[103 121 142 101 103 167 130 211]  Sarim
[122 125 119 117 130 184 153 152]  fumo
[128 130 127 133 116 100 102 122]  ruti
[127 102 130 122 134 128 116 100]  fon
[143 128  96 148 141 227 141  53]  Kuvu
q: [127 129 129 134 118  98 101 123]
ruti
key -> tag
[122] -> K525
[130] -> K199
[127] -> K394
[143] -> K665
[103] -> K248
join fumo 0: 
K525
q: [142 129  97 148 142 226 139  55]
Kuvu
where: [153]
fumo, 6
perm: [122 128 130 127 133 116 100 102]
ruti
q: [143 128  96 148 141 227 141  53]
Kuvu

[ 86 112 118 102 136 159 174 171  71 123 145 124 107] = rud
[103 157 107 159 123 143 182  61 110 125 135 149 127] = gim
[171 141 140 153 121  98  83  89 183 132 110 131 148] = bokoz
[ 91 153 107 148 126 152 192  78  94 125 140 146 118] = godug
[ 92  88 105 147 125 152 193  82  92 125 140 145 116] = fumo
[ 96 152 106 150 125 149 191  77  94 121 137 147 120] = Sarim
[131  94 141  91 137 127  97 209 123 130 129 105 123] = Kuvu
q: [ 96 153 107 150 125 149 191  76  94 120 137 146 121]
Sarim
where: [89]
bokoz, 7
Table of tags by key:
[78] -> K604
[125] -> K579
[121] -> K761
[126] -> K95
join godug 4: 
K95
q: [ 96 152 106 150 125 149 191  77  94 121 137 147 120]
Sarim

[129  80 192 129 220 128] = bokoz
[176  86 116  54 165  66] = Ziru
[ 86 182 176  55  63 116] = fon
[209 153 111  86 207 211] = godug
[176  86 116  54 182 162] = tuve
[176  86 116  54 182  63] = rud
q: [176  87 115  55 182 162]
tuve
perm: [ 86 111 153 207 209 211]
godug
perm: [ 54  63  86 116 176 182]
rud
rud?
[176  86 116  54 182  63]
q: [ 87 181 178  55  63 117]
fon
tags:
[176] -> K172
[211] -> K433
[209] -> K314
[111] -> K175
[112] -> K884
[128] -> K292
[129] -> K462
[210] -> K530
join godug 0: 
K314

[114  85 149 125 121 153 129 162 133 100 112 130 136 161  74 120 157 120
 129 147 115 100 129 153 125  95 124 133 131 120 156  92 122 118 142 116
 137 116 107  88 152 120 104  71 116 135 113 106 179] = Ziru
[141 131  59 143  97 136 147  92 161 139  99  93 136 125 170 151 100 164
 142  66 124 148  97  72  94 125 138 152 104 186  72 108 125 186 142 156
 130 135  88  81 104 139 103 153  67 163 161 115 135] = fon
[124  93  95 176 113 111 138 129 163 111 150 112 111 119 131 115 168  88
 158 157 140 205 122 177  64 102 128 108  93 109 110 129 119 127 126 152
  85 123 130 152 155 136 148 113 124 128 154 110 129] = tuve
[ 96 106 125 120 120 153 144 125 142 120 141 108 152 166  94 129 169 129
 131 113 140 103 135 156  98  84 145 136 135 151 153  84 127 118 113 163
 133 136 120 154 139 128 130  61 129 144 109 121 143] = Sarim
[113 101 130 117 137 131 135 130 154 156 195 100 133 100 119 140 153 131
 181  89 142 155 133 151  80 104 133 116  96 121 132 116 123 108 111 116
 104 121 116 161 159 167 150 119 155 181 178 150 134] = godug
[167 147  73 141 135 111 119 114 135 131 104  99 132 127 117 139  95 146
 142  76 118 126 132 106  78 151 111 164 101 174  99 111 136 196 141 181
 144 109  79 111 123  91 132 137  98 167 128 121 137] = ruti
[172 152  66 137 103 121 120 106 126 120  84 117 140 123 130 148 106 133
 128  65  98 135 141  98  77 136 100 148 103 191  87 113 137 180 132 174
 124 118  60  99 118  92 142 118 105 174 126 106 128] = bokoz
tags:
[135] -> K536
[96] -> K475
[128] -> K455
[131] -> K214
join Sarim 28: 
K536
godug?
[113 101 130 117 137 131 135 130 154 156 195 100 133 100 119 140 153 131
 181  89 142 155 133 151  80 104 133 116  96 121 132 116 123 108 111 116
 104 121 116 161 159 167 150 119 155 181 178 150 134]

[ 78  39  73 196  81] -> Ziru
[174  79  85 106 171] -> godug
[141 172 144  35 142] -> fon
[ 70  31  63 210  73] -> rud
[170 119 166  97 172] -> fumo
[ 87  79  85 106 171] -> somi
[ 78  85 171  87 106] -> ruti
[ 78  58  61 207  81] -> bokoz
[ 69 110  93 128 103] -> Kuvu
[130  47 114 202 133] -> tuve
[100 110  93 146 103] -> Sarim
ruti?
[ 78  85 171  87 106]
perm: [171  87  79  85 106]
somi
where: [70]
rud, 0
Kuvu?
[ 69 110  93 128 103]

